128 stands for zero in the data rows.
Here are some points, one per row:
[115 128 122 124 179 112 128 126 117 117 114 110 123 179 123 184 121 121 120 122 117 123 113 124 116 118 127 121 121
 123 119 123]
[119 126 118 124 120 120 122 124 111 114 118 120 121 112 123 115 122 122 119 123 124 123 167 183 112 119 129 163 120
 124 116 127]
[107 123 123 123 123 123 126 126 120 203 122 121 123 189 123 118 123 125 126 120 124 123 189 122 115 122 129 122 122
 123 122 128]
[120 126 120 125 122 119 123 127 196 118 120 123 123 118 205 118 108 124 120 122 124 117 122 125 121 121 127 109 106
 123 203 124]
[118 126 119 123 122 119 175 123 113 116 118 115 120 117 124 113 120 123 118 120 124 119 116 174 114 119 129 157 118
 120 116 128]
[122 128 116 228 122 122 127 117 113 118 119 120 123 121 108 119 131 124 123 122 125 123 121 123 120 120 125 117 221
 124 226 128]
[118 125 186 116 124 121 125 127 118 115 111 119 119 122 121 114 122 126 114 113 126 120 118 123 168 120 130 116 122
 171 120 126]
[119 126 122 123 123 189 126 124 115 119 118 114 118 118 120 176 123 126 157 119 120 120 118 123 109 110 127 118 120
 121 122 128]
[111 119 122 124 120 121 125 125 118 183 120 120 122 185 122 113 124 126 123 114 201 122 109 126 120 120 125 121 121
 123 120 128]
[121 127 121 131 122 121 128 113 213 120 121 124 123 119 218 119 215 125 121 122 126 108 121 127 120 122 131 113 123
 124 104 125]
[120 126 120 123 112 113 207 125 113 118 122 191 121 119 125 118 118 124 120 122 125 196 120 122 117 121 131 122 119
 123 121 123]
[116 125 118 120 122 120 190 123 154 114 116 115 118 117 113 112 164 122 118 119 123 106 117 119 114 118 129 109 121
 121 118 124]
[118 128 118 123 120 113 123 125 113 113 121 119 120 113 125 172 120 123 119 124 120 124 165 114 111 120 131 160 121
 124 115 126]
[115 127 151 116 116 118 122 125 114 116 148 119 114 114 119 112 120 159 120 118 122 119 117 119 112 119 121 116 120
 115 118 126]
[121 129 125 112 120 120 125 118 110 121 122 119 124 121 211 119 122 125 122 125 125 127 120 122 117 122 126 124 219
 123 204 130]
[122 130 121 122 122 123 126 126 120 113 120 123 123 122 122 116 122 126 186 194 126 121 122 126 192 118 128 119 122
 124 121 127]
[120 125 119 124 124 193 126 125 115 115 119 118 189 120 122 103 124 116 110 124 127 119 122 123 120 196 127 121 121
 123 120 126]
[117 128 122 125 125 123 129 127 121 193 125 123 127 119 124 119 124 124 105 222 123 123 116 129 210 125 131 122 124
 122 121 127]
[121 128 124 122 122 116 119 126 201 121 121 116 124 121 115 123 205 125 123 122 125 228 120 125 119 122 125 113 126
 123 119 131]
[120 127 122 124 123 119 127 127 122 121 122 123 109 120 122 115 126 126 217 102 128 121 121 128 211 194 125 114 122
 124 124 126]
[187 129 116 122 112 120 126 126 118 110 182 122 121 180 122 117 122 122 119 123 126 122 116 123 120 123 126 121 122
 121 121 128]
[119 125 125 115 208 117 123 122 125 120 118 214 123 118 118 117 123 122 121 122 129 114 121 124 120 122 127 121 215
 124 110 112]
[121 128 121 123 120 116 120 123 187 118 121 117 121 119 115 119 202 123 119 121 123 198 119 126 118 122 131 112 123
 123 120 127]
[120 129 125 118 123 121 127 134 197 119 121 124 122 121 108 118 115 125 120 125 127 118 123 122 116 123 133 206 113
 124 214 126]
[120 127 116 231 119 119 127 255 127 118 119 120 122 122 116 120 110 126 120 122 125 122 120 124 117 122 129 122 234
 122 103 127]
[121 127 122 124 113 114 215 125 113 119 122 192 122 119 125 119 119 127 120 124 125 201 120 124 117 123 124 123 120
 122 121 123]
[120 126 120 125 123 118 127 128 201 120 122 125 122 120 211 119 110 125 122 120 126 117 121 127 120 122 129 108 105
 124 212 126]
[122 121 122 124 124 174 128 126 119 118 119 117 122 118 123 190 123 126 122 120 195 121 119 125 118 114 132 119 122
 123 121 127]
[122 130 123 124 111 207 124 126 120 123 126 202 121 119 123 193 126 128 123 122 122 115 120 129 119 116 126 120 121
 124 123 123]
[203 127 129 124 120 123 128 125 120 197 112 123 124 195 123 122 125 128 123 120 122 123 108 130 119 121 130 122 124
 116 122 128]
[121 130 123 123 117 111 125 126 120 118 115 122 183 120 123 176 121 188 121 121 122 122 117 126 116 110 129 117 122
 122 119 128]
[115 125 121 121 120 120 125 125 118 170 121 120 121 115 121 116 122 122 111 179 122 121 115 126 155 121 131 119 121
 121 120 128]
[121 123 121 123 121 112 123 125 118 111 118 120 120 118 123 176 123 123 117 199 198 123 121 122 104 120 126 121 120
 124 119 127]
[124 129 123 124 123 124 128 126 122 115 121 123 123 123 123 119 125 127 212 204 128 123 122 127 212 116 130 118 124
 123 122 126]
[115 124 195 114 121 119 127 130 119 122 182 121 188 117 120 119 122 114 120 121 126 121 120 125 118 111 127 120 123
 111 122 128]
[121 129 122 123 122 115 119 124 198 120 122 117 123 121 115 122 206 124 122 122 126 228 121 127 120 122 126 113 124
 124 121 130]
[115 127 112 121 116 119 125 124 117 118 177 123 183 118 121 117 123 193 120 120 124 121 120 124 119 110 130 119 122
 125 119 127]
[115 129 123 124 216 119 122 127 121 116 114 215 123 187 122 114 125 122 119 123 123 113 117 124 119 124 129 120 116
 124 122 109]
[120 128 124 111 122 121 127 120 112 120 121 120 123 122 212 119 122 124 122 123 126 126 120 123 119 122 130 122 216
 124 205 128]
[118 125 120 123 121 119 124 126 170 117 118 119 118 118 123 116 110 124 175 120 122 119 119 119 107 116 128 184 123
 122 110 126]
[123 128 122 124 120 115 126 124 119 117 112 123 199 121 124 116 122 222 111 124 126 123 121 124 119 190 127 122 121
 122 120 127]
[120 127 120 126 123 123 126 123 108 120 123 120 124 122 129 115 122 126 176 109 130 127 119 122 194 115 129 209 123
 123 115 129]
[121 127 122 124 127 213 124 129 210 118 120 109 123 123 125 109 101 126 121 122 127 230 122 125 122 117 129 117 126
 124 113 131]
[190 129 115 123 114 120 124 126 119 108 179 122 121 183 122 116 122 123 120 124 125 121 115 123 119 121 128 120 123
 121 120 129]
[122 129 125 124 125 205 129 125 118 122 123 116 105 121 124 194 125 126 116 125 119 121 120 127 118 216 125 124 124
 123 122 129]
[120 126 121 124 121 121 126 121 198 119 121 124 123 120 117 118 197 124 119 124 126 111 121 121 117 123 132 198 127
 123 112 125]
[118 128 119 123 183 118 122 126 117 116 117 191 120 115 121 114 122 122 119 120 125 117 121 121 115 121 128 117 117
 122 120 211]
[120 128 120 124 123 172 127 126 119 120 121 116 192 119 121 191 123 117 119 120 122 120 119 125 118 104 127 119 122
 123 122 127]
[118 127 122 121 123 180 127 126 119 121 120 115 117 118 122 191 123 124 154 120 120 120 117 126 111 114 126 117 122
 124 121 127]
[212 129 221 117 123 123 128 128 119 109 104 121 122 119 124 120 124 131 122 128 127 123 123 125 116 123 129 123 125
 211 122 128]
[223 129 115 124 233 125 131 127 119 115 213 108 125 108 124 118 123 115 121 124 130 123 126 126 122 123 125 121 121
 122 124 120]
[119 120 119 123 118 107 125 126 120 117 121 122 111 117 122 187 119 122 115 120 196 123 119 123 115 181 130 118 121
 122 119 128]
[172 125 124 124 121 121 124 126 118 186 117 123 121 107 122 117 122 126 124 120 124 121 179 123 113 120 125 119 120
 117 121 125]
[122 129 124 124 122 124 129 122 209 120 122 126 124 122 118 117 206 126 119 126 128 112 123 121 119 124 125 219 128
 123 113 127]
[119 126 118 124 120 117 123 126 165 119 119 121 121 117 123 116 112 124 119 123 125 118 115 180 114 121 125 167 123
 123 111 126]
[108 128 125 124 123 124 129 128 121 182 124 123 123 212 125 117 123 127 125 125 125 123 228 118 116 123 125 123 124
 127 123 129]
[121 129 123 125 123 111 127 127 121 123 124 124 213 121 123 119 123 116 219 121 125 123 123 127 108 246 132 120 123
 126 121 127]
[186 129 114 121 111 119 124 126 119 108 190 124 121 185 122 117 122 122 119 125 126 122 117 124 120 122 130 121 123
 124 120 130]
[123 129 123 124 122 123 128 126 121 115 120 123 121 122 122 118 124 128 206 187 125 122 121 127 195 115 127 115 122
 122 121 126]
[120 128 121 124 125 192 127 126 117 117 118 117 194 120 123 103 123 118 110 124 127 120 121 123 121 196 128 123 121
 123 119 126]
[120 128 122 125 124 111 124 127 118 122 122 124 204 120 124 118 122 114 192 121 123 124 122 124 110 221 129 120 121
 125 121 124]
[119 126 120 124 114 189 115 126 108 118 119 179 118 119 125 107 119 127 120 122 127 199 121 123 116 117 132 123 117
 121 121 123]
[110 127 197 113 118 120 125 128 120 120 181 122 118 120 121 120 122 120 122 124 126 123 122 122 115 122 126 120 124
 203 122 127]
[123 128 126 119 124 121 126 134 204 121 122 124 125 123 113 121 112 125 119 127 127 120 123 121 118 125 124 230 116
 125 208 126]
[117 128 198 223 125 121 127 119 118 116 110 121 123 123 130 117 122 127 122 125 125 122 122 125 117 121 128 123 112
 216 116 125]
[117 129 120 124 120 122 125 125 117 106 117 120 121 184 123 114 122 125 120 126 125 121 196 176 116 121 127 119 118
 126 121 126]
[121 128 123 123 121 194 128 126 118 121 123 117 107 120 124 198 124 124 117 126 117 122 119 126 117 197 133 121 124
 123 121 127]
[178 125 109 125 122 119 125 125 119 197 121 121 123 111 123 120 122 124 121 119 122 123 114 125 115 121 125 122 120
 201 120 126]
[117 128 187 116 122 120 126 128 118 113 110 119 121 120 119 113 122 123 112 112 125 120 117 123 171 120 126 116 121
 168 120 125]
[111 125 122 125 123 123 129 124 118 167 119 120 121 170 123 115 123 124 123 121 123 122 208 116 113 122 127 121 121
 125 120 126]
[119 127 118 124 122 121 122 125 112 116 119 119 119 120 125 114 121 125 172 110 125 123 118 119 167 116 130 184 122
 122 116 126]
[190 125 124 123 120 121 127 126 120 188 113 121 122 184 124 119 122 127 123 118 122 123 108 127 119 121 128 120 122
 116 119 127]
[122 128 121 125 121 113 126 128 122 113 125 122 126 116 122 187 123 123 113 115 124 123 193 122 187 120 128 117 121
 124 123 125]
[121 128 118 125 120 113 123 125 115 119 122 120 124 120 126 173 121 122 109 114 122 125 116 123 189 121 127 178 122
 123 117 128]
[112 130 116 121 214 127 129 126 119 124 216 112 112 116 123 118 125 238 125 122 126 122 122 128 120 121 133 122 122
 126 123 122]
[122 130 122 125 114 209 122 125 120 120 124 191 123 119 122 177 127 126 123 121 122 115 120 126 118 115 126 120 122
 125 122 121]
[122 127 116 220 122 122 125 118 113 118 117 120 122 119 108 118 130 126 121 123 125 122 120 125 118 120 131 116 213
 122 222 128]
[120 126 118 123 118 119 123 123 116 110 117 120 117 119 121 113 122 124 164 168 123 120 118 121 158 117 126 116 119
 122 119 125]
[120 129 118 124 121 115 127 127 121 113 122 121 125 115 122 176 122 123 111 110 125 122 184 122 198 121 130 117 122
 124 122 127]
[115 128 122 124 174 113 126 124 118 116 113 110 122 179 123 175 121 121 120 122 118 123 113 123 115 118 127 120 120
 124 119 125]
[119 127 124 113 121 121 126 121 109 120 122 119 122 120 208 119 122 126 121 121 125 125 120 123 117 121 129 121 197
 122 210 128]
[119 125 120 120 123 118 124 129 106 121 120 120 122 117 117 117 125 124 119 121 125 124 114 197 116 120 129 173 113
 121 172 124]
[116 132 120 124 119 121 123 125 117 109 118 119 121 173 121 113 121 122 119 123 124 122 184 171 115 120 127 117 119
 124 119 127]
[111 129 196 113 118 120 126 128 120 120 187 124 121 119 121 118 123 120 123 124 124 121 121 126 115 122 130 120 126
 190 121 125]
[119 130 122 116 120 121 125 123 121 115 121 120 121 113 120 116 121 124 120 121 126 120 186 200 117 121 129 117 180
 123 112 127]
[119 126 120 122 118 114 122 125 117 116 114 121 170 118 121 113 120 183 113 122 124 122 118 121 117 182 124 118 120
 122 119 127]
These points spread out most along one direction. Take the direction at right angles to it along which they spread out most. Go by this last direction. How far along it is each point below, from 0 to 99? The average is 50, and the first point in the table lies past the average. One standard deviation of the points above along it is 16.
[115 126 120 123 123 119 125 125 119 178 123 121 122 116 122 117 123 122 110 187 120 121 115 126 163 122 128 119 122
 122 119 127] --> 52
[176 124 108 124 120 119 125 126 118 186 120 122 123 111 122 118 122 123 123 117 123 122 115 125 116 119 124 120 121
 199 119 127] --> 56
[115 125 196 184 119 119 125 121 117 121 184 121 119 116 125 117 122 120 120 120 124 122 120 124 115 122 131 120 115
 109 118 125] --> 58
[116 127 216 218 119 121 125 120 120 124 212 125 120 118 129 120 122 122 122 123 126 124 122 128 119 124 125 123 114
 106 117 128] --> 61
[200 126 124 124 121 121 127 127 119 186 117 123 124 103 122 118 124 126 124 121 126 123 193 122 115 121 131 121 121
 115 123 125] --> 57
[120 127 122 126 195 114 115 126 111 118 117 200 123 117 125 117 118 122 120 122 124 202 122 124 119 122 129 123 117
 122 122 112] --> 45
[115 223 120 122 121 119 124 124 116 175 119 118 120 112 121 113 121 123 120 116 193 120 115 122 114 119 130 118 119
 120 119 126] --> 52
[121 127 121 124 123 122 124 127 120 114 120 121 121 121 123 116 123 124 191 181 125 120 122 124 185 115 127 117 122
 124 121 126] --> 49
[120 128 121 120 123 123 124 255 100 118 120 121 121 119 223 116 229 124 121 123 126 120 121 125 118 120 127 121 107
 123 121 125] --> 45
[120 128 123 124 221 120 124 127 120 120 118 219 123 116 123 117 123 122 122 121 127 116 121 127 118 122 128 121 119
 123 121 237] --> 55
[115 125 120 123 121 121 124 126 118 180 121 120 122 116 121 116 121 122 110 188 120 121 115 125 162 123 124 120 122
 120 119 126] --> 52
[188 126 115 121 113 120 124 125 117 108 176 123 120 172 122 116 123 122 118 122 124 121 116 123 118 122 131 120 122
 122 119 128] --> 57
[178 124 123 123 121 120 126 125 119 175 115 120 119 106 121 116 120 125 122 120 124 120 173 119 114 119 132 119 121
 115 120 126] --> 56
